[[127, 129, 123, 125, 112, 128, 129, 128, 131, 130, 129, 129, 126, 127, 129], [126, 129, 130, 128, 156, 129, 129, 126, 125, 130, 129, 127, 129, 131, 123], [130, 128, 124, 126, 137, 128, 128, 128, 129, 129, 128, 128, 129, 124, 129], [129, 127, 123, 124, 134, 128, 128, 129, 129, 129, 126, 128, 129, 122, 127], [126, 129, 128, 128, 139, 127, 126, 130, 120, 128, 127, 129, 128, 127, 123], [126, 128, 132, 129, 132, 131, 129, 129, 137, 131, 128, 134, 129, 132, 126], [130, 126, 129, 128, 121, 130, 129, 129, 134, 128, 127, 133, 129, 133, 128], [129, 127, 130, 128, 146, 128, 127, 130, 120, 130, 126, 129, 129, 128, 125], [129, 127, 129, 131, 136, 130, 128, 129, 129, 128, 127, 127, 127, 123, 129], [128, 128, 123, 124, 137, 128, 129, 128, 132, 128, 128, 127, 129, 126, 127], [128, 127, 126, 130, 120, 129, 129, 129, 126, 127, 128, 127, 127, 129, 128], [127, 128, 129, 127, 149, 127, 127, 130, 122, 130, 125, 128, 129, 126, 123], [126, 129, 131, 131, 124, 128, 129, 130, 130, 130, 129, 128, 127, 128, 128]]
The entry just left of the largest entry -> 128
The minimum is 112
Find the 2nd largest entry.
149
The first entry in reading order -> 127
Find the entry just right of the smallest entry.
128
Find the entry at the centre.
129
The entry just right of 146 is 128
The 3rd entry in reading order: 123
